which system made each run:
trace 1, B (9 x 18):
-27	4	17	0	3	-25	-6	-11	10	-42	-4	4	-9	-15	35	10	-49	-1
-44	22	22	15	20	2	-13	12	18	-10	29	27	4	-35	16	15	-26	1
5	21	-7	39	33	0	12	2	26	-14	28	-2	27	-42	-2	-12	-15	-6
17	-14	-18	25	26	4	10	-13	30	-13	16	-10	23	2	42	-2	-33	-25
-15	-23	-7	11	32	20	-16	-7	20	6	2	1	16	-17	54	35	-4	10
-11	-17	-7	14	40	-12	-6	-16	1	-3	-17	-12	13	-50	18	6	-2	43
-9	-9	1	0	17	-35	-1	-14	-11	-12	-11	-6	7	-24	29	-15	-58	17
-28	22	11	-9	-9	0	-9	7	-4	-4	13	19	9	-34	43	15	-49	4
-14	32	13	18	8	12	22	-8	15	-29	16	11	20	-54	10	9	-9	12
trace 2, A (9 x 18):
-3	38	13	5	-2	22	-21	20	-4	5	7	12	-2	-45	-23	27	34	10
20	36	-16	-1	0	-34	4	-5	11	-8	-2	-2	-1	-10	-39	-44	-12	-29
-2	-14	-20	-28	-15	4	-10	-16	27	10	-13	5	-15	51	20	-2	-3	-39
-4	-10	-8	-2	-16	53	5	-17	19	-12	-9	-4	-5	-16	3	22	39	31
4	-9	1	9	5	-10	6	-13	-10	-6	-12	-20	-7	-28	-46	-43	-11	40
-13	-15	-14	-28	-18	-29	-35	20	-21	33	-7	2	-20	26	8	-12	-30	0
-11	22	-17	-17	-43	4	3	27	-9	-9	0	18	-5	-10	28	44	26	10
0	28	23	9	-8	-22	51	-13	-9	-35	-11	1	3	-7	-39	-11	23	6
-1	-7	36	-17	12	1	-11	-13	-13	33	-8	3	-11	46	-26	-22	-9	-29
trace 3, Y (9 x 18):
48	10	-20	-6	-17	-24	-14	13	-21	-23	-28	-30	-16	-9	-19	5	18	7
-12	-5	-30	-27	-17	-47	-12	-8	16	-31	-38	-1	-31	15	8	5	8	-1
-57	26	-1	-20	-21	-12	-11	7	24	-14	-1	32	-27	-5	-17	7	23	1
-18	34	9	-1	-8	-21	13	10	-6	17	13	18	-3	-4	-58	-36	5	-7
2	-7	-19	-19	-7	-15	6	5	-11	55	2	7	8	33	-12	-37	-13	-17
2	-14	-27	-20	-18	31	8	2	-5	49	-4	8	12	20	14	10	34	6
15	-16	10	-2	-6	25	32	-16	-23	5	-23	-16	4	-1	-22	6	49	39
-1	-29	30	-13	-13	-10	4	-14	-36	-17	-31	-22	-21	20	-7	-2	-12	36
-9	12	25	-23	-46	-5	-11	23	-26	-23	-1	5	-25	22	20	30	-17	-2
trace 4, G (9 x 18):
45	4	39	12	8	-9	-1	20	-55	-6	-8	-25	4	10	-6	21	1	1
23	-4	45	12	19	-18	2	-10	-11	-39	-17	-23	-17	33	-15	12	5	-20
-6	4	32	6	5	10	-31	7	23	-32	4	0	-32	31	-10	29	15	-32
11	18	0	18	0	28	-39	20	31	-7	29	-3	-21	3	-38	-3	13	-27
17	-4	-43	15	12	-5	-24	1	43	0	12	-11	-11	5	-30	-36	3	-19
-1	-7	-70	-9	-6	-20	-14	-3	42	0	-13	3	-9	-4	8	-6	24	-3
-20	12	-44	-14	-14	-3	8	-6	15	8	-19	13	4	-41	-6	1	41	33
-34	9	-5	-22	1	-15	11	-22	-9	24	-22	16	7	-41	-16	-27	-3	38
-28	17	4	-37	-17	-31	9	-9	-25	22	-16	22	8	-14	23	-13	-39	6
trace 5, U (9 x 18):
-33	0	-9	-13	-5	-31	8	-18	33	-8	2	16	-13	30	-2	-35	-31	-30
-48	-3	-14	-16	-30	20	-6	16	11	26	19	29	-14	17	-3	5	20	13
31	4	-19	-12	-29	33	8	-6	-12	26	-7	-13	1	-8	-39	-29	21	19
32	-24	-4	-21	4	-22	-9	-16	-22	19	-31	-22	-4	39	3	-22	-21	-14
-12	-2	4	-26	-13	-22	-12	16	-22	1	-24	9	-15	27	33	49	21	-3
17	35	24	-1	-15	5	28	-6	-15	-31	-19	-1	-2	-13	-27	22	44	2
12	12	52	11	22	-7	15	-19	-3	-13	4	-5	-1	24	-31	-24	-19	-34
-17	13	20	-2	-7	15	-29	29	6	14	35	20	-7	27	17	19	-23	-39
26	26	-33	2	-36	38	-13	16	31	-16	18	-1	-9	-14	-7	7	17	-15
trace 6, U (9 x 18):
-1	-5	5	-16	18	-64	-1	-3	-21	12	-33	-1	-10	34	-11	-7	7	-15
-21	28	16	-16	-3	-23	16	20	-20	19	-8	28	6	16	5	34	39	-17
23	42	20	-3	-12	21	44	-15	-4	-1	0	9	21	0	-21	-5	21	-32
12	-3	26	-4	-6	23	18	-25	15	-1	9	-2	4	45	7	-19	-32	-46
-9	-11	6	-14	-36	46	-26	11	13	-6	16	5	-23	29	25	25	-11	-9
31	0	-6	-2	-33	40	-29	1	8	-31	-7	-24	-29	-9	-26	6	14	15
19	-19	9	2	18	-20	-41	-6	2	-16	-22	-27	-34	16	-31	-15	-5	-3
-20	10	7	-10	21	-37	-52	28	-4	16	-10	13	-24	5	-6	27	15	-14
5	51	-12	-6	2	-19	-2	7	7	8	-9	18	7	-32	-25	8	39	-22
trace 7, C (9 x 18):
18	6	39	5	-8	7	-8	37	-50	20	21	-4	0	29	-4	15	-14	-6
46	23	-1	10	-15	9	-15	36	-8	-12	16	-9	1	15	13	36	10	-38
23	6	7	24	13	9	-5	-4	30	-48	-3	-15	-14	12	-5	30	35	-28
-30	-20	28	15	39	13	-31	-10	30	-11	-3	0	-24	10	-15	17	24	2
-29	2	-1	-3	21	4	-59	19	10	34	9	13	-17	-22	-20	3	6	12
0	29	-39	-10	-7	-35	-37	22	10	5	-1	6	-14	-33	-20	-16	-6	-6
-26	20	-31	-22	-18	-50	9	-14	26	-26	-21	15	-13	-1	0	-14	1	-13
-52	7	4	-25	-17	-2	39	-32	15	5	-15	30	1	5	-6	-16	13	7
-9	3	12	-17	-21	29	26	-15	-15	43	7	10	12	3	-32	-42	-5	12
trace 8, G (9 x 18):
-11	-38	-21	7	27	16	-33	-24	38	4	-13	-16	-18	-6	-18	-16	10	21
-10	4	-37	-15	0	-21	-58	17	10	6	-12	3	-18	-38	12	12	-6	14
10	45	-25	-1	-12	-40	14	10	-9	-18	-8	6	9	-48	-17	-9	8	9
-37	15	1	-10	2	-35	49	-33	15	-18	-16	20	8	-6	-9	-26	-1	1
-60	8	9	-27	-16	12	11	-9	10	21	7	39	5	8	27	9	-10	-5
6	15	6	-3	-20	39	11	17	-22	48	33	14	26	-9	5	-9	-20	1
39	-28	-7	7	4	1	30	-10	-27	21	0	-26	25	21	9	-28	-31	4
17	-37	-3	-5	-4	-4	9	-5	-18	-16	-26	-21	-1	30	46	33	4	12
5	-5	36	11	-1	20	-5	16	-28	-22	-6	-14	-10	-10	-2	46	32	32
trace 9, Y (9 x 18):
14	-9	-7	-3	-4	-1	12	-19	-10	5	-2	-12	20	-19	26	-29	-62	10
-10	-5	-25	5	-24	22	16	6	14	-11	21	6	17	-12	58	19	-24	10
-6	3	3	42	13	10	46	4	13	-37	26	-3	22	-17	6	11	13	20
-13	-26	26	38	48	-22	11	-2	1	-17	16	-11	8	8	6	-6	-28	9
-12	-2	26	14	31	-1	-33	24	-5	16	22	9	9	2	39	32	-30	-16
35	35	10	20	29	7	-2	7	0	-2	8	-2	29	-29	17	30	9	-32
31	-2	-4	13	40	-5	2	-43	27	-16	-23	-17	17	-16	11	-12	-11	-22
-20	-12	-6	-7	12	28	-38	-26	39	-8	-3	-1	-9	-29	26	-1	-33	6
0	24	-11	18	-13	21	-16	17	12	-16	28	1	5	-59	-4	-4	-21	21
trace 10, C (9 x 18):
5	-21	18	-16	0	34	-31	-7	-3	43	6	-4	-6	32	-4	-19	-32	-17
38	-1	-39	-17	-29	29	-37	10	0	14	-8	-16	-3	-16	24	13	-3	3
24	-10	-22	9	-13	-14	6	-8	4	-54	-27	-29	-15	-16	-3	7	14	30
-44	-29	27	3	11	-30	12	-1	-14	-22	-10	0	-20	23	3	13	6	35
-34	16	20	-1	-3	-3	1	39	-33	39	24	27	9	-4	-7	18	16	16
38	47	-1	14	-6	-13	8	30	-13	8	22	2	12	-4	-32	-12	5	-34
23	10	-4	-1	6	-18	2	-18	32	-25	-10	-4	-7	41	5	-1	-3	-61
-21	-13	10	-16	11	40	-8	-40	36	1	-19	11	-5	7	18	22	26	-9
-5	-11	13	2	10	39	-25	-16	3	16	-6	-11	-8	-37	-36	-17	4	38
trace 11, A (9 x 18):
20	36	-3	-13	-47	-4	0	22	-28	1	12	-3	-1	-21	-21	-23	-32	0
22	8	-9	-13	-50	-10	23	15	-12	-17	5	-4	-9	48	4	-3	-10	-27
14	-14	20	4	-19	30	23	4	-10	-17	-3	-11	-10	42	-10	26	43	2
32	-3	28	18	19	14	-12	7	-21	3	-5	-26	-9	-4	-53	-2	33	16
37	6	-15	-5	11	-24	-55	24	-11	15	-9	-17	-19	4	-22	-7	-2	-19
14	13	-37	-15	-19	-19	-36	13	25	-26	-15	-1	-24	4	18	30	16	-26
-19	6	-3	-3	-7	-8	7	-23	36	-52	-22	2	-27	-2	-15	10	32	3
-42	-10	20	-10	12	7	-18	-25	23	5	-11	7	-28	6	-44	-27	9	10
-22	7	-24	-24	-18	19	-39	10	12	47	11	20	-12	-17	-17	-22	-4	10
trace 12, B (9 x 18):
-23	-33	-14	-32	3	-21	2	-40	5	8	-46	-2	-8	9	24	-9	-4	24
-55	-6	9	-28	-15	-8	-5	-4	-19	28	-10	22	-8	-15	1	-14	-20	40
-15	30	4	-6	-34	-4	31	10	-23	3	18	13	10	-33	-23	-31	-21	29
14	22	10	9	-35	11	53	8	-9	-26	28	2	16	13	6	-6	-20	-14
5	1	35	23	4	35	27	10	-4	-12	24	2	14	27	15	36	20	-15
29	-14	34	32	47	18	-4	5	-16	5	2	-22	10	5	-18	22	32	3
50	-18	9	5	30	-11	-38	1	-22	7	-21	-35	-7	8	-4	0	-15	-10
15	4	-5	-31	-15	-2	-63	3	-4	0	-27	-8	-27	-7	17	18	-20	-10
-24	24	-8	-20	-21	-10	-32	-7	23	-32	-22	10	-32	-35	-15	7	8	11

runs to name:
trace 13 (2 x 18):
-20	19	2	-32	-11	-18	-31	3	-2	12	-7	20	-4	-10	40	8	-47	-22
-26	41	-3	-11	-12	19	2	-12	25	-9	-1	24	6	-56	-1	8	8	5
 -> B
trace 14 (2 x 18):
-46	8	5	1	15	26	-3	-11	41	7	5	28	-4	-16	-15	10	40	3
-1	-18	-16	25	31	-9	25	-17	17	12	9	-11	13	0	-39	-50	5	13
 -> B
trace 15 (2 x 18):
-12	-11	-2	13	-20	33	16	-8	14	-39	3	-13	-13	-25	-14	7	20	48
-49	-24	8	10	13	-13	-23	11	3	1	14	3	-20	-17	-17	-15	-21	45
 -> G
trace 16 (2 x 18):
-9	43	-1	-17	-3	5	33	-27	3	20	-9	25	29	-40	-2	-13	6	-9
-16	2	12	-23	-7	21	28	-44	5	19	-10	13	21	-10	18	-29	-37	-3
 -> G
trace 17 (2 x 18):
7	8	-28	-25	-24	3	11	-31	29	-1	-11	4	3	13	21	-30	-36	-33
-41	-26	-16	-26	-38	14	-1	-16	23	-10	-10	10	-25	27	18	4	-1	17
 -> U
trace 18 (2 x 18):
-9	31	3	11	-17	-27	10	7	23	-53	14	5	-22	1	-31	-14	-7	-17
-26	3	-17	6	6	-29	-14	16	34	2	28	15	-16	29	-19	-28	-18	-32
 -> Y
trace 19 (2 x 18):
6	-21	-19	-19	-7	39	-28	-14	2	18	-24	-11	-1	-32	19	14	8	37
13	-7	2	-18	2	-21	-11	-30	-16	-16	-48	-22	-9	-33	0	-8	-19	30
 -> U
trace 20 (2 x 18):
4	2	-8	34	-9	19	6	30	10	-31	27	-12	-13	-10	-30	13	36	26
1	-10	-13	19	24	-45	-2	18	0	7	4	-8	-11	22	-47	-26	21	0
 -> A
trace 21 (2 x 18):
5	-13	37	29	33	46	-10	4	-11	17	19	-12	9	-16	-21	4	7	22
51	-12	12	10	17	-3	-21	9	-40	4	-9	-33	9	-11	9	2	-33	10
 -> Y
trace 22 (2 x 18):
31	6	4	15	23	27	-2	-24	4	7	-6	-19	17	-45	-29	-29	-7	14
20	-22	-26	-10	-2	-17	-29	-3	2	10	-5	-19	-6	10	17	-30	-56	-6
 -> A
trace 23 (2 x 18):
-12	-48	-18	25	35	-3	-3	-13	30	3	12	-15	-2	22	-8	-30	-16	8
-21	-21	-3	11	16	19	-47	34	-7	31	24	3	-4	-12	16	24	-3	27
 -> Y
trace 24 (2 x 18):
12	17	2	3	32	-11	14	-35	23	8	-19	1	9	-4	-42	-32	25	-29
-20	2	-15	-35	-1	10	-21	-39	41	9	-26	15	-10	2	18	-7	-5	-27
 -> G
trace 25 (2 x 18):
53	11	1	18	19	18	17	-6	-22	16	1	-20	40	-29	9	-5	-9	0
25	-29	-18	2	13	3	8	-31	8	-13	-24	-23	14	-3	46	6	-22	6
 -> Y
trace 26 (2 x 18):
46	-14	-9	-19	19	-3	-8	-29	-16	23	-48	-22	11	5	11	2	12	-10
-2	-8	-3	-33	-19	25	-18	-34	9	-15	-43	-6	-15	-16	26	21	6	17
 -> Y
trace 27 (2 x 18):
53	4	1	6	32	9	-38	-8	15	3	-9	-21	2	4	-3	1	-4	-44
14	-13	-19	-17	9	18	-54	-24	35	-5	-27	-13	-21	-3	12	8	0	-18
 -> B
trace 28 (2 x 18):
21	28	3	5	-22	10	42	-6	12	-27	13	4	15	24	16	8	0	-45
-7	-24	9	17	-3	58	27	-20	29	-9	20	-4	4	21	-3	-5	14	4
 -> G
trace 29 (2 x 18):
-5	5	49	17	6	-1	-9	9	-8	-30	8	-8	-27	18	-51	0	14	0
12	23	24	13	16	-2	-39	35	-6	17	29	2	-10	11	-32	0	-6	-34
 -> U
trace 30 (2 x 18):
-1	9	53	1	9	15	6	10	-16	6	16	11	7	37	14	32	-1	-38
32	20	21	14	3	55	-21	11	9	4	22	-4	5	-6	-6	25	13	-31
 -> C
